Rotation paths and how fast each direction turns (degrees a step):
Each turn is a multiple of 5 degrees from 10 to 175, or 0.
Each row of a path follows its step; steps can be skipped.
path 1
step 6: [ -1.4   5.9  29.2   6.1  -6.2   7.1 -10.5   3.0  -5.1  -1.2  11.6  -9.5
  -6.1  -5.4   0.7  10.5  11.6  -2.5  -7.5  -5.7  -2.5   7.1   0.7  10.7
 -28.5   9.8  -3.0   8.6  -6.5  17.4 -22.5   7.5 -13.1  -7.1  -2.5 -25.2
  -8.3  -3.5  14.8  12.1   1.4  -5.2  -4.8  -3.2 -10.3 -15.4 -25.3  13.2
 -11.0   6.3   3.8 -14.7  12.2   0.0  19.0   5.1   4.7  -2.9  -9.8  21.4
   6.2]
step 17: [-10.6 -20.1   8.0   0.2   1.6   1.5  12.6  16.1  15.4 -12.0   2.6  20.8
  17.1   8.8  -4.9 -14.9  -3.2   4.8   9.9   6.3   7.2  -9.5  22.0   7.0
 -25.3   7.2  10.5 -12.3   3.3 -17.2  -4.7  -8.6  -6.2 -19.7  14.2  16.0
  10.9  -7.3  11.1   0.8  -8.6  -5.8  -4.9 -14.9  -3.5  13.7   7.3  -3.0
  11.7  23.2  10.4   1.1 -14.2   6.4   4.3   1.2 -11.9   5.6 -17.5  -3.9
  -0.4]
step 24: [ 20.5   7.8  -9.1  10.1  16.8  -3.3  -0.1  -0.7   1.0   9.8   6.5 -20.0
  -6.5   1.0 -12.3   6.4  -0.3 -18.5 -12.7 -16.7 -10.8   5.0  -9.6  11.1
  -4.7  13.6 -16.7  -7.7   4.0  14.2  -4.7  -0.9  -8.6 -20.7  24.4 -17.4
   0.4  -4.3  19.2   5.0  -7.5  -2.3  -5.5  18.8  10.7  -5.8  -3.4   6.4
  16.6   8.8  23.9   4.5   7.9   2.1   3.5  -3.0  -2.7   6.2   0.5 -23.8
  -8.9]
step 26: [-22.7  11.2   0.7   2.3 -19.1  -3.7   3.3  -3.4  21.1   5.2   6.3  -0.9
  12.5  -2.0 -24.3  -1.1   3.3  20.5  12.0  26.2 -10.5   1.1  -0.3   0.0
   6.3 -28.2 -12.3 -11.4  -5.3   0.2   3.0 -11.7   0.7 -14.1   7.0  -6.1
   4.6 -10.0  -7.0   8.6 -20.3   8.4  -8.9   1.3  17.0  21.9   1.1  12.4
   8.8  -1.2  14.5  -1.2 -16.9  10.4   2.7  -1.7   1.4  -2.1  -0.2  10.4
   2.8]
step 28: [ 20.1   0.0  -5.4  -2.6   8.1  -8.4   7.7  -1.8   6.7  10.1   1.6  -6.7
  12.9   2.5  -7.3  -8.0  15.6 -10.0  11.3 -10.0  -8.0 -13.6  -9.6 -16.4
  -3.7 -17.2   8.4   8.3   4.4   2.4   4.0   4.3 -13.6   3.4   3.2   3.8
  -6.8   9.5  17.6   3.0  -6.2  -8.4  12.4   7.8  -1.3  -1.4 -13.2   1.3
  -8.6   5.6   3.3 -10.5  17.9 -13.6  11.9 -27.5  25.5 -11.1 -18.9  31.6
 -12.7]
step 31: [ -3.5 -13.1  -2.4   8.6   1.7   3.7  12.4   2.4   7.6   4.8  10.4   2.7
  -2.5  -8.5   0.4   5.2  14.2   4.3  19.1  -8.7  -5.5  -8.3  17.5   8.2
  22.3   3.6   1.2  -9.6  11.3  -1.0   6.8 -10.2 -20.3  14.9  -4.3   5.6
  18.3   2.1   2.4  21.3 -10.2  -7.5  -9.7 -11.2  -3.6  -7.1   2.1   2.7
  -7.3  35.1   1.2   5.4  -9.0 -19.2  31.8  -8.4  14.0  -4.5  -4.0   7.5
   2.6]
step 33: [  4.8  -8.2  17.6  14.1   7.7  -3.7  -1.6   2.6  -9.3   3.2  25.5  -4.4
   3.4  12.7  -2.9   6.1  -1.7 -11.6  -8.1  -1.6  17.3  11.9   9.7   5.9
 -19.7   2.4   5.8 -15.2   7.0  17.0 -19.8  16.6 -12.0   6.7  -3.2 -15.3
 -32.6  -8.2  -3.6 -11.8 -24.0  -9.4 -19.3   1.2  -6.2   1.2  -3.8   3.2
  15.4  -3.3   5.0  -2.4   1.0   3.2  10.1   3.7   9.9  -0.7 -21.2   4.4
   3.5]
Directions:
[-1.2  4.7  2.8  0.8 -2.4 -2.1  3.2 -2.1 -7.0  0.5 -0.4 -1.0 -2.6 -1.1
 -3.4 -1.7  8.2 -2.9 -2.1 -4.0  3.0  3.0 -2.6 -4.4 -3.4  1.0  2.4  0.6
 -1.7  1.9  4.7 -0.5  1.6  1.3 -2.1  6.3 -1.4  0.5  0.6 -0.1 -2.7  1.8
  1.0 -0.8  2.7 -1.1 -4.5  1.2  3.5  4.9  0.5  3.3  3.5 -5.3 -2.2  3.6
  3.4 -1.9 -2.1 -1.7 -3.8]
80
[ 6.1  4.6  1.1  1.4 -0.2  0.1 -3.6  0.1 -0.1 -2.5  2.3 -4.5  3.7  0.5
  0.1  1.8  2.3  1.8  3.0  1.7  2.1  2.2 -2.1  0.5  4.1 -3.2  1.0 -1.1
  0.7 -0.3 -1.6 -7.6 -1.2  4.7 -3.1  4.2 -5.3 -0.9  3.6  6.2 -5.3 -0.9
  1.1 -1.8  1.4 -1.1  2.0 -2.3  1.2 -0.6 -2.6 -0.9  3.0  5.2  2.5 -4.7
 -2.7  1.0 -2.9 -5.7  2.3]
10
[-2.1 -2.8 -2.5  0.1  2.0 -0.5  4.6 -4.3  0.1 -1.2  3.1  1.0  3.9 -4.4
  3.7  2.1  6.2 -5.2 -1.5 -1.4  1.3 -0.3 -3.1 -1.2 -2.2 -5.6  1.2 -0.2
 -3.2  1.1  2.2 -0.9 -1.7 -1.0 -3.3  0.1 -0.5 -5.7  0.2  0.2  0.7 -2.2
 -0.1  1.9 -8.3 -3.6  5.5 -3.0 -1.9 -2.9  0.1 -0.3 -3.3  3.1 -3.8  1.2
 -4.2  3.5 -1.4  2.4 -5.2]
145
[ 0.9 -1.8 -2.3  3.1 -2.0 -3.9  2.7  1.5  0.9 -0.6  0.8  2.5  1.9 -5.0
  2.5 -1.3  0.8 -0.9  1.3  1.3  2.0 -3.1 -1.0  0.0 -0.4  1.0  2.7  7.1
  6.5 -0.8  1.3  4.8 -3.7 -4.1  3.8  3.2  2.3 -2.7  0.9  3.7  5.8  1.1
  2.8 -1.0 -0.3 -1.4  2.1  1.1  6.5 -1.0  0.7  4.0  5.1  0.2  6.0  0.0
 -2.9 -1.1  2.6 -6.5  1.6]
55
[-3.2  6.9 -2.0 -1.8  2.1 -2.9  5.5  1.4  1.6 -4.0  2.3  2.6 -1.5 -0.7
  2.0 -1.6 -1.6  5.6  1.5  1.0 -2.2  2.9  2.6 -2.1 -4.3  3.9 -3.1 -3.2
 -2.5  1.5 -6.8 -0.2 -3.3 -1.9 -3.4  2.8 -1.6 -1.4  2.5  2.9  0.0  0.8
  1.8  5.6 -3.1  0.4  1.1 -1.6  2.5 -3.3  4.6 -3.2  0.5  0.0 -3.9  4.0
  4.1 -2.1  1.0 -3.8  4.1]
120
[-5.0  7.1  5.4  3.9 -4.9 -0.1 -0.8  2.1  3.0  1.6  3.8  1.6  4.1  2.3
  2.3  3.5 -5.8 -2.7 -5.3  2.8 -1.1 -2.9  1.9  2.2 -1.5 -5.7  0.0  0.6
 -4.5  2.3  3.6  3.2 -0.8  1.6 -3.1  1.8  1.2  1.7  2.7 -0.3  0.3  4.2
 -1.8 -0.2 -1.9  0.9 -4.8 -5.1  1.0  0.4 -1.6  1.8  4.0  1.4  0.8  0.1
 -0.4  2.6  3.9  1.9  1.5]
110
path 2
step 3: [  9.9  10.7  11.8  16.5 -13.0   4.0  11.2 -11.8  -8.2   3.0  -0.4  23.1
  -1.6  -0.3  -9.3  13.4 -17.4  -4.3  13.1  19.9 -11.2 -22.9  -1.9  -5.7
   7.0  12.0  -6.7  12.5   9.3  -6.4   7.4   6.5  -5.2  14.0  -4.2   0.2
  21.8   5.5   0.9 -16.0   8.2   2.1 -14.4   9.1   1.9  10.2  22.0   4.6
  -8.8  -5.5 -15.6   0.7  15.5  18.2 -11.0  21.5  19.3   9.4   2.9 -10.0
  -3.0]
step 4: [-10.1   3.2  -6.6 -15.5   4.4   8.5   2.7   5.1 -16.1   2.2  -0.1  -5.8
 -10.1  -1.7   0.1  -9.7   8.0   1.9  -6.6  11.4   0.1  -8.0  -8.1  -7.7
 -32.1   1.5 -28.5  -6.2   9.3   2.8  26.8   8.8   3.3  -0.2  -2.5  -2.1
   5.8  -4.7  -9.2  -8.3  15.1  -9.2   3.6   7.0  -2.5  11.0   9.8  -3.3
  29.3 -11.0  -4.4  23.2   2.7  -7.1 -12.3  14.4   4.6  18.4  12.3 -25.7
  -1.8]
step 9: [ -8.6  -8.3  12.9 -22.0 -15.9  19.1 -18.5  10.2  11.7   2.8  -4.4  -0.7
 -13.0 -17.0  13.5  -5.2   7.6  -4.1 -15.7  -6.3  12.8 -12.8  -4.6  10.8
   8.1 -14.9  -7.8   2.8   9.3  -8.7  15.4  -9.9  -0.2  -2.1  11.3 -13.4
  -0.6  -4.9 -10.9 -17.5   4.9 -16.0  -9.7  -5.7   6.2 -13.7 -13.4   5.1
  -4.1  -6.2  -6.3   3.2  -3.2   6.2 -17.7  11.1  -8.1   4.7 -37.9  14.4
   5.0]
step 11: [  9.2   3.8  14.2 -22.3   3.5  -3.1 -10.8  30.5   8.2 -25.4   3.9  -7.0
  -3.2 -10.7   2.8   9.7   6.0   6.0  -3.9   8.2 -17.1 -12.2  -0.1 -18.4
   3.6 -13.3  14.3  -9.3 -12.4 -12.8  -2.4   9.0 -11.2   9.6 -17.2 -18.3
  20.0   0.2   8.8 -14.3   3.2   1.1 -11.5   4.0   6.1  -3.6   8.6  16.8
   5.7  -1.1  -5.3 -13.3   7.5   4.8 -23.4  -4.6   8.7  -2.1   0.0   6.3
 -17.8]
step 17: [ -6.8  13.0 -16.0 -15.4  11.7  16.9   2.8  18.7  -7.5   6.8   6.0  15.7
   5.2 -15.8   0.6 -26.2   4.8   5.3  -8.9  -8.3  26.9  11.4   8.3   7.7
  -5.3  -4.6 -15.5   7.7  -5.3 -19.0   1.5 -26.8   5.9 -12.0  -4.7   8.6
  10.6  -6.5 -10.4  -9.8   7.3  -5.3  -2.3   7.3 -12.2  13.0  12.8 -22.3
   9.3  -2.8 -17.8  10.8  -1.3  -0.7  -8.8 -14.2  -9.3  -6.9   5.1   5.2
   2.0]
step 18: [ -0.3   8.6   7.1  -3.6   0.1   0.3 -11.4  -4.0   4.4  12.1  -1.8  20.0
 -12.8   9.9  11.2  12.1   3.1 -11.6  18.9  -9.9  17.2  11.6  -5.6  23.3
  -1.6 -21.1  -8.6   5.5  18.3  -1.2 -15.8 -11.9  -8.9 -13.0   7.5 -20.9
  19.5  12.1 -12.2 -14.6  -0.4   6.3 -13.4   1.4 -11.8  -0.9  19.7   9.8
  -2.3 -23.7   2.1 -10.4   8.3  -4.0   1.9  -7.1 -10.3 -14.4 -16.4   6.1
  -4.7]
step 24: [  1.3  13.9   4.6   3.7   1.2   7.5  19.7  15.8  -6.4   0.2  12.6  -9.6
  -6.1  -2.8  -9.3   1.4  -2.4 -20.5 -13.4  27.2   8.2 -14.3  -8.3 -20.5
  -0.4   0.8  -1.5  -5.0  11.0  16.4   0.7  24.4  27.1 -17.2  -7.8 -19.4
  23.3  -6.1   4.6 -17.1  19.7 -14.4   0.7   0.2  10.6   6.9   0.5  -0.1
   6.8   1.1  -5.3  -0.9   7.3   3.8  -9.8  -7.7  13.5   7.2  -6.1   6.3
  -2.9]
Directions:
[-3.2 -4.4  2.1  4.5  1.3 -1.7 -3.3 -0.5 -3.2  2.1 -0.7  1.2  0.3 10.3
  2.3  5.6  0.4 -2.0 -2.5 -3.0 -2.9  0.8  3.5  3.5 -3.9  5.6 -0.4  0.6
  0.3  1.8 -2.0  0.0  1.8  2.3  2.0 -2.0  2.1 -2.1  2.9  2.7 -1.6  1.7
 -1.2 -3.1  1.5  4.1  3.3 -4.2  0.2 -6.1  2.8  0.4  1.6 -0.8 -3.9 -2.5
  0.3  3.3 -0.5  1.9  5.1]
170
[ 5.4  0.8  2.5 -0.3 -3.8 -7.0  1.2  0.7 -0.3 -1.2  3.8 -0.7 -5.0  0.2
 -0.4  3.2  4.3  0.1  3.1 -0.4 -3.1 -4.8 -2.3 -2.6 -0.3  0.0  2.8 -1.6
 -1.2  2.6  5.7  4.7  0.3 -0.7  1.6  3.6 -1.0 -1.2  0.6 -1.7  2.4  2.8
  4.8  6.4  0.7  7.4  3.4 -1.3  0.5  4.1 -2.5  0.2  0.2  1.6  0.2  0.3
  1.0  5.6  0.8  3.7  3.7]
35
[ 1.9 -2.7  2.3  3.3  2.4 -1.6  1.8  3.9 -4.1  3.8 -1.2 -1.7  1.7 -2.8
  8.5  0.4  2.9  3.6  4.0 -0.7  3.4 -2.1 -0.7 -1.3 -3.0  2.2 -2.0  1.6
 -4.3 -1.5  3.5 -5.1 -1.2 -1.9  2.8 -3.8 -4.1  1.6 -3.0 -2.8 -0.5 -4.4
 -2.9  1.6 -0.2  4.7 -1.3  2.9 -0.3 -4.1  2.0  2.0  1.8  0.0  6.4  2.8
  3.8 -3.0 -2.0 -1.8  3.5]
80
[ 3.0  3.6 -1.1  1.6  0.2  0.0  3.5 -2.2 -1.4  0.5 -1.1 -0.2 -1.0  4.2
  3.0  5.0 -5.8 -4.8 -5.5 -4.8  0.3  2.3  0.4  2.1  3.8 -5.5  1.7 -2.8
 -2.1  3.3  1.9 -1.0  2.3 -0.3  0.6  1.6 -2.0 -1.9 -2.5  5.5  1.2 -3.0
 -0.4  5.3 -1.3  0.0  2.7  5.3 -1.3 -3.9 -2.2 -1.8  2.9 -0.1  4.5  2.1
 -2.1  3.5 -0.6 -6.5 -3.8]
170
[ 1.3  2.6 -2.9 -3.4  2.0  0.5  0.0  0.6  0.4  5.6 -3.8  3.2  0.9 -0.7
 -1.9  3.5  1.1  2.5  1.8 -0.4 -1.5  0.4  2.1 -2.4  3.8  4.4  0.7  6.5
  1.5  2.4  6.8  2.9 -1.9 -3.8  6.2  0.0 -0.4 -5.6  3.0  2.9  5.4  4.7
  0.0 -0.4  0.5 -2.3 -3.4  1.6  6.0 -4.2 -1.5 -0.8  1.4 -3.6 -0.9 -1.0
  0.4 -3.4 -3.6  0.9 -3.4]
25
[-0.7 -1.9  4.5 -3.1  4.0 -5.8  1.8  1.1  0.0 -5.1 -0.5  3.6  2.5  0.4
  0.3 -1.0 -3.6 -3.9 -2.4  5.2  2.9 -3.3 -0.7  0.7  0.1 -2.9  2.6  8.8
  0.1 -1.4 -0.5  1.6 -1.9 -3.5 -1.8  2.8 -1.3 -8.0  2.1 -1.5 -1.1 -0.8
 -1.0 -2.2  0.4  2.8  1.0 -1.3 -7.6 -3.6  0.3  0.9 -2.0  3.0  0.0  4.7
 -0.8 -1.0 -2.2  2.2 -2.2]
175
[-2.7 -2.1  0.3 -2.1 -2.6  1.2  0.3 -5.7 -0.3 -1.9  4.3  4.0 -2.7 -3.2
 -3.0  0.7  0.5 -3.0 -0.2 -2.1 -3.5  2.1  4.8 -2.8  3.5  5.7 -2.5 -1.9
 -1.3  0.4  3.0  3.0 -6.9 -2.8 -1.0  0.8 -2.4  1.8 -3.9  0.2  0.1 -4.8
  1.8 -5.6  1.0  3.0 -1.8  0.7 -3.4 -2.5  3.8 -0.6 -1.3 -2.9 -1.0  4.4
  6.4  3.4  2.1 -4.6 -0.7]
10
